In the data rows, the value 128 means zero.
Some points, one per row:
ndarray[157 65 122 161 63 123 123 109 106 118 141 135 61 127 145 121]
ndarray[154 66 129 134 67 85 113 117 118 134 153 150 64 115 143 70]
ndarray[159 55 128 162 53 113 114 107 109 112 147 127 60 142 142 137]
ndarray[114 202 124 111 200 189 138 161 155 160 126 107 184 123 106 129]
ndarray[160 58 120 160 55 119 122 98 108 115 145 128 51 142 146 124]
ndarray[129 117 153 127 91 111 110 79 137 82 162 171 87 147 133 119]
ndarray[151 70 119 176 80 128 130 105 100 96 125 145 83 113 130 134]
ndarray[136 113 140 123 86 98 114 82 132 95 157 167 89 146 138 130]
ndarray[104 206 118 104 196 172 140 162 158 178 129 91 181 112 105 134]
ndarray[109 198 124 112 196 158 134 173 145 155 113 93 183 127 107 129]
ndarray[148 40 112 166 61 112 116 91 122 112 148 132 59 153 136 128]
ndarray[117 190 124 115 185 142 135 171 127 135 91 115 181 123 128 139]
ndarray[118 118 124 130 157 103 137 147 101 109 68 121 190 101 122 141]
ndarray[108 186 129 113 184 150 146 178 131 138 93 118 186 127 158 137]
ndarray[149 5 116 165 56 112 115 98 119 114 149 135 66 152 138 126]
ndarray[114 195 129 113 180 186 142 173 148 140 105 77 178 136 114 133]
ndarray[141 82 133 136 82 89 125 113 99 127 135 125 83 115 147 136]
ndarray[118 189 128 108 182 165 141 178 141 140 100 94 177 148 124 128]
ndarray[109 174 125 119 177 130 138 167 132 129 86 117 190 125 122 135]
ndarray[111 206 135 100 188 171 154 179 150 157 108 91 183 115 107 132]
ndarray[111 145 132 120 159 111 131 152 112 122 85 134 188 124 120 139]
ndarray[130 119 136 157 148 123 122 135 123 89 87 139 169 123 126 141]
ndarray[162 58 131 164 55 111 96 109 116 114 144 128 65 128 143 129]
24 more points follow, each with its number after it:
ndarray[153 48 114 160 69 111 121 89 115 107 146 145 43 141 137 110] 0
ndarray[109 198 130 113 193 151 141 179 146 152 109 100 179 133 112 130] 1
ndarray[112 208 128 113 190 159 143 176 141 151 106 95 181 124 117 135] 2
ndarray[129 91 123 144 123 98 134 134 97 116 95 115 151 106 121 150] 3
ndarray[110 140 153 101 109 109 123 128 141 155 178 146 127 140 153 128] 4
ndarray[161 50 117 157 63 121 51 94 112 113 148 135 46 145 142 117] 5
ndarray[124 188 141 108 182 196 148 164 142 134 132 81 171 129 115 136] 6
ndarray[108 213 135 101 193 172 157 175 153 171 108 97 179 110 103 130] 7
ndarray[108 186 137 94 154 144 145 153 152 177 156 134 186 132 114 130] 8
ndarray[107 181 135 123 174 144 134 171 134 140 101 113 183 126 116 129] 9
ndarray[107 176 130 125 179 138 133 169 129 136 92 119 188 129 120 130] 10
ndarray[148 47 108 168 68 115 118 87 122 107 151 134 52 150 136 114] 11
ndarray[124 171 130 112 146 140 136 124 152 173 181 131 167 107 118 135] 12
ndarray[102 170 136 116 173 119 149 157 114 133 79 141 190 101 137 141] 13
ndarray[127 187 133 114 188 199 147 163 143 147 115 85 173 124 116 135] 14
ndarray[112 201 119 109 184 168 149 183 142 151 98 95 180 135 120 137] 15
ndarray[110 203 127 104 191 180 150 153 150 172 153 89 173 117 113 130] 16
ndarray[118 142 127 132 166 129 126 156 125 110 83 126 191 126 128 137] 17
ndarray[151 69 119 143 66 110 121 86 105 105 147 151 45 131 142 121] 18
ndarray[120 129 117 127 161 113 134 159 110 114 72 128 197 115 123 143] 19
ndarray[156 58 118 150 73 99 110 94 116 103 143 147 48 129 137 107] 20
ndarray[111 186 131 121 171 170 134 122 154 163 167 119 165 136 105 126] 21
ndarray[107 225 136 113 149 115 125 148 124 132 105 135 175 126 127 105] 22
ndarray[146 85 124 131 73 94 109 85 110 92 146 154 61 135 149 126] 23
Which of these numbered points is nearest to each point below, ignoring the 3 directions in which the first points spread most? Its number follows each.
ndarray[151 57 115 159 84 103 117 77 118 93 142 166 45 136 133 107] > 0
ndarray[151 47 113 171 68 107 109 88 121 114 147 136 57 145 133 110] > 11
ndarray[110 202 131 107 192 143 148 177 133 144 96 115 180 115 120 138] > 2
ndarray[124 117 109 132 156 110 74 152 108 104 67 124 196 113 121 145] > 5
ndarray[148 66 122 134 79 90 99 81 116 92 140 164 61 128 141 115] > 20
ndarray[155 58 118 148 76 101 110 84 116 100 145 155 42 136 137 94] > 20
ndarray[107 174 133 96 142 133 126 140 151 173 162 137 173 142 116 127] > 8
ndarray[107 144 154 97 106 100 127 120 143 152 178 151 127 150 142 118] > 4
ndarray[116 126 125 124 159 109 131 155 100 112 68 167 192 110 126 144] > 19
ndarray[154 41 114 164 61 118 109 84 119 108 150 138 51 154 136 120] > 11
ndarray[105 182 136 117 178 122 155 163 114 130 83 138 188 106 132 136] > 13
ndarray[147 56 117 151 84 103 108 70 120 87 139 165 47 143 133 108] > 0
ndarray[136 109 120 148 105 101 124 124 102 105 107 125 144 108 76 145] > 3
ndarray[111 189 123 110 184 143 150 170 130 136 88 122 185 123 127 140] > 15
ndarray[121 180 126 118 167 164 130 131 160 164 161 117 171 135 106 130] > 21
ndarray[151 72 129 131 68 85 108 114 116 126 145 153 111 112 144 123] > 8
ndarray[111 170 129 122 181 130 132 167 129 131 87 118 186 128 70 142] > 1
ndarray[115 143 158 110 109 103 110 118 144 138 171 149 127 150 136 124] > 4
ndarray[115 181 109 120 170 163 131 129 158 167 167 113 173 131 106 134] > 21
ndarray[156 53 114 160 58 119 118 93 112 113 146 135 50 149 144 123] > 15
ndarray[105 193 121 109 193 164 128 173 149 159 119 94 183 132 103 127] > 10
ndarray[131 164 140 127 148 146 112 110 158 152 190 136 149 137 108 136] > 21
ndarray[123 145 153 129 124 125 104 93 156 123 197 156 108 139 122 133] > 21
ndarray[141 73 125 154 98 115 133 132 110 108 115 114 125 109 119 146] > 3
ndarray[152 73 117 146 60 107 123 92 103 108 154 150 46 129 143 98] > 18
ndarray[105 188 132 114 179 126 149 168 118 138 82 131 191 113 137 137] > 13
ndarray[122 187 133 108 188 201 147 158 145 141 118 89 172 123 113 137] > 14
ndarray[144 52 123 145 88 102 110 61 126 82 135 179 51 141 132 111] > 0
ndarray[154 79 127 136 71 91 56 103 110 108 145 151 59 121 143 115] > 5
ndarray[113 165 116 119 174 127 149 167 114 120 74 129 199 114 132 147] > 15
ndarray[154 64 119 167 74 138 134 113 107 112 136 140 68 123 137 120] > 18
ndarray[129 144 137 145 172 152 126 150 141 110 100 131 161 139 125 124] > 17
ndarray[137 93 86 126 74 87 102 85 111 98 148 159 68 132 150 125] > 23
